In the data rows, the value 128 means zero.
Here are some numbered points:
[110 185 160 129 127 137 128 163 120 116 113] 0
[154 149 112 120 138 140 133 149 126  83 114] 1
[152 109 140 134 123 130  99  94 123 153 154] 2
[112  82  70 150 148 127 111 114 117 126 131] 3
[153 107 160 143 122 143 110 118 112 152 141] 4
[152 197 144 117 150 138 114 139 138 125 124] 5
[ 90 162 118 133 142 133 137 141 131 124 116] 6
[183  89 148 134 119 108  88  94 130 160 152] 7
[142 143 124 110 153 161 160 138 121  90 106] 8
[139 119 165 126 128 120 132 142 112 134 112] 9
[108 124 158 111 156 109 128 132  90 131 103] 10
[165 181 166 129 110 153 109 140 140 134 142] 11
[ 58 177 125 124 139 171 178 140 135 111 105] 12
[165 109 161 146 127 115  99 101 120 166 140] 13
[144 118  76 151 140 117 112 115 134 101 130] 14
[ 64 175 137 137 135 158 172 141 137 113 111] 15
[140 119 167 123 132 114 127 144 120 135 112] 16
[117 141 150 103 132 108 105 123 125  92 126] 17
[126  95 118 129 114 129 178 128 102 121 133] 18
[147 180 160 128 114 156 120 140 141 132 136] 19
[111 136 159 138 127 161 126 157 105 120 121] 20
[122 152 144 137 117 131 123 137 110 189 126] 21
[144 121 118 149 129  91 137 125 144 133 123] 22
[123 129 138 118 125 107 110 105 117 139 115] 23
[107  91 111 128 134 123 123 117 120 141 147] 24
[119 129 171 140 119 146 124 165 108 118 132] 25
[158 149 111 116 141 141 126 127 116  91 128] 26
[137  88  80 121 104 102  91 106 126 133 140] 27
[110 112 134 124 125 114 137 118 163 144 114] 28
[173 154  91 102 111 102 109 117 149  80 129] 29
[131  72  77 134 116  97  77 101 117 148 144] 30
[158 101 138 147 118 144 103  99 111 164 143] 31
[164 118 156 143 130 132 101  93 114 165 142] 32
New points follow, each followed by the numbers of its three nearest points above, looking only along the 3 directions in which the numbered points spread most, nearest first.
[133 113 162 110 127 111  89 124 137 107 118] 23 22 16
[123 122 111 163 108 154 128 145 126 132 142] 28 23 18
[ 95 136 134 126 145 136 122 141 128 147 108] 10 20 28
[ 83 162 115 134 146 131 140 145 133 113 112] 6 8 15
[151 121  74 131 152 134 113 137 114  67 132] 14 29 26
[ 98 164 135 125 142 131 141 146 134 121 114] 6 8 20
[123 174 156 114 129 136 130 154 113 104 110] 0 5 8
[128 149 156 132 119 126 119 143 113 178 125] 21 9 16
[163 172 162 119 112 134 108 138 149 133 136] 11 19 5
[109  86 120 132 132 120 118 113 120 151 148] 24 28 18
[105  94 106 144 127 106 115 116 131 155 128] 24 18 3
[127 181 159 122 136 125 122 157 120 115 109] 0 19 5
[ 94  96 111 114 125 120 142 100 143 148 143] 24 18 28
[143 120 119 143 117  81 140 127 149 138 127] 22 23 28
[107 147 146 106 133 119 118 125 127  95 123] 17 8 6
[110 117 140 120 126 116 142 120 169 141 111] 28 10 18
[133  58  74 129 118  99  84  99 117 141 132] 30 27 3
[124 135 151 109 130 113 105 121 123 102 129] 17 23 22
[154 127 132 107 109 105  94  88 117 143 137] 2 31 32
[118 102 113 129 128 139 166 101 136 120 148] 18 28 24
[152 149 113 125 143 145 136 155 124  82 112] 1 8 26
[112 132 153 112 146 165 171 132 134 104 135] 6 20 8
[135 156  82 147 129 135 158 185 133  99 108] 8 1 6
[110 128 121 174 104 158 139 159 132 135 146] 10 28 20
[145 120 117 147 125  91 134 113 138 132 133] 22 23 28
[117 109 131 126 127 113 135 113 164 145 121] 28 23 22
[106 114 116 130 129 143 169 106 137 118 142] 18 28 6
[108 108 141 119 122 125 139 118 172 136 109] 28 18 10
[127 138 120 108 153 136 122 125 120 110 133] 17 26 22
[122 150 141 139 116 127 119 134 102 187 120] 21 9 16
[ 93 134 138 127 151 130 120 137 133 146 117] 10 28 20
[116 100 108 145 121 102  96 118 133 168 137] 24 31 2
[126 154  83 153 133 137 149 177 125  93 114] 8 1 6
[ 80 115 124 110 138 124 141 108 160 141 137] 18 28 10
[186  92 142 145 113 119 101  97 121 158 148] 7 13 2
[136 149  98 141 129 130 147 176 133 100 111] 8 1 6
[153 124 134 115  94 106 110  93 139 134 155] 2 22 23
[130 107 122 126 119 145 166 120 118 133 132] 28 18 10
[107  85  90 113 130 136 139  96 107 105 167] 3 24 18
[169 179 161 124 103 145 109 134 149 131 143] 11 19 5
[107 113 124 133 134 103 161 131 149 127 114] 18 28 10
[122 126 110 108 134 128 137 111 139 132 148] 22 28 23
[125 155  94 151 135 149 143 182 131 109 109] 8 6 1
[123 153  91 151 132 141 148 172 122  97 113] 8 6 1
[153 130 131 105 114 105  92  89 113 144 131] 2 31 32
